(in the rows, 128 means zero)
The rows of Y fall into several groups, and each row is roughly a mix of its group's hidden directions.
Y:
[[165 130 157 131  94 167 150 149 146 142 142]
 [ 96 123  99 119 160  96 112 174 136 129 120]
 [107 130  89 153 130 120 120 162 140 160 166]
 [116 110 143 113 156 128 145 104 139  91  79]
 [147 117 156 121 124 131 144  83 123 104  81]
 [149 134 141  97 132 136 177 143 128 158  93]
 [126 169 130 115 128 119 102 179 141 130 161]
 [132 167  85 164 108 108 105 127 128 147 131]
 [131 172 118 152 115 116 118 167 132 121 171]
 [118 124 149  75 155 128 115 127  87 108 142]
 [ 84 121 112 161 135 116 141  94 111 116  93]
 [125 141 106 137 123 130 126 191 140 159 154]
 [100 111 127  99 136 123 136 121  65 118 143]
 [165 129 141  80 122 114 101 159 125 123 154]
 [150 154 146 125 128 156 106 159 177 128 145]
 [139 123  92 183 134 145 150 133 100 135 110]
 [110  93 105 105 158  99 119 140  87 124 112]
 [ 82 133 125 115 138  99  99 166 156 123 116]
 [128  85 122 153 121 149 158  84 123 132 104]
 [ 66 114 126 102 163 110 129 138 129 137 135]
 [116 141 117 184  98 106 157 119 142 120 107]
 [139 130 135 138 102 107 154  93 110 112  77]
 [106 112 123  92 158 109 159 143 104 145  94]
 [153 141 140 163  99 141 141 118 171 121  96]
 [133 161 132  96 143 118  93 171 136 132 156]
 [120 132 118 137 150 166 169 176 140 143 132]
 [104 126 128 110 125  81  85 147 153 115 107]
 [124 111 157 143 124 141 158  85 122  93  98]
 [ 77 166 125 148 115 141 112 130 137 150 157]
 [165 154 135 114 125 144 140 174 144 151 158]
 [173 142 161 112  97 153 127 116 163 131 136]
 [111 159 118 112 136  90 130 180 112 128 147]
 [ 86 132 104 120 144  91  92 156 125 138 144]
 [133 107 152  62 143 125 114 140 142 138 144]
 [134 137 122 127 102 113 105 186 150 152 150]
 [110 121 145 109 134 129 131 185 170 122 108]
 [124 105 102 158 141 136  83 135 120 116 171]
 [ 66 152 145 127 126 136 115 145 164 127 123]
 [134 136  87 140 152 106 136 150 144 115  78]
 [ 87 113 127 126 140 114 151  94 116 126  80]
 [124 118  84 133 168 122 142 145  90 145 152]
 [164 147 131  85 146 118  89 147 144 145 123]
 [177 156 143 111 106 120 118 125 145 126  85]
 [ 70 127 108 122 170 107 115 124 117 120 124]
 [178 141 131 129 120 157 127 161 144 144 164]
 [149 143 127 170 104 140 132 133 182 135 113]
 [153 120 106 137 137 122 131  82  77 134 148]
 [109 122 105 100 153  87 115 133  85 141 140]
 [140 119  93 144 157 140 141 175 105 152 144]
 [152 162 125 133 115 136 104 167 172 145 140]
 [177 102 100 130 154 126 157 129  95 130 124]
 [148 130 118 141 138 131 149  80 123 101  81]
 [135 165 113 120 121 115 100 178 144 146 154]
 [177 134 141 141 109 171 124 125 158 137 151]
 [128 168 125 116 129 119 100 178 145 134 159]
 [134 144 122  92 157  75 103 130 111 132 113]
 [ 73  98 124 117 154 108 123 102 118 120 106]
 [131 100 141 114 138 121 145  79  98 112  92]
 [ 88 157 117 137 137 101 168 143 111 136  99]
 [ 87 159 107 160 143 118 159 157 121 142 131]
 [ 95 139  96 136 157  95 111 102 121 111  97]
 [169 103 150 120 123 148 152  86 102 117 130]
 [ 83 121 119 156 132 119 143  88 118 117  90]
 [115 154 113 138 100 109  90 153 132 156 164]
 [124 152 129  96 146 126  96 172 127 133 168]
 [136 158 147 102 130  81 124 119 108 101  95]
 [ 87 168 102 153 123 129 114 157 147 148 136]
 [158 157 150 134 101 163 120 150 170 123 127]
 [ 92 170 113 159 123 135 122  85 132 124 114]
 [124 151 139  79 136 100 137 174 126 140 141]
 [123 165 128 114 129 106 121 180 134 131 169]
 [173 132 142 109 116 144 101 150 149 130 171]
 [102 126 136 101 143 153 117 156 105 120 179]
 [174 148 151 135  95 156 121 117 161 126 145]
 [186  98 142 113 122 123 144 112 122 108 101]]

Here is one row of each group, with its name. Which group are the others in?
[144 116 120 163 113 112 148  92 146 133  81]
Z
[143 175 130 165 106 147 162 139 147 139 130]
K
[164  96 119 115 146 105 130  92  93 110 114]
N

[ 86 129 117 113 140  85  89 149 142 120 118]
N
[158  92 145  94 118 103 108 161 122 134 152]
N
[151 147 138 115 116 124  94 157 143 120 181]
K
[ 96 101 151  92 142 122 115 168 131 133 157]
N
[134 123 120 174  89 131 161 105 136 127  96]
Z
[120 105 108 180 115 155 147 122 160 147 136]
Z
[109  91 120 107 172 151 143 145 130 162 134]
K
[103 167 124 140 115 117 121 176 131 120 167]
Z
[ 91 117 104 116 160  94 117 160  97 126 138]
K
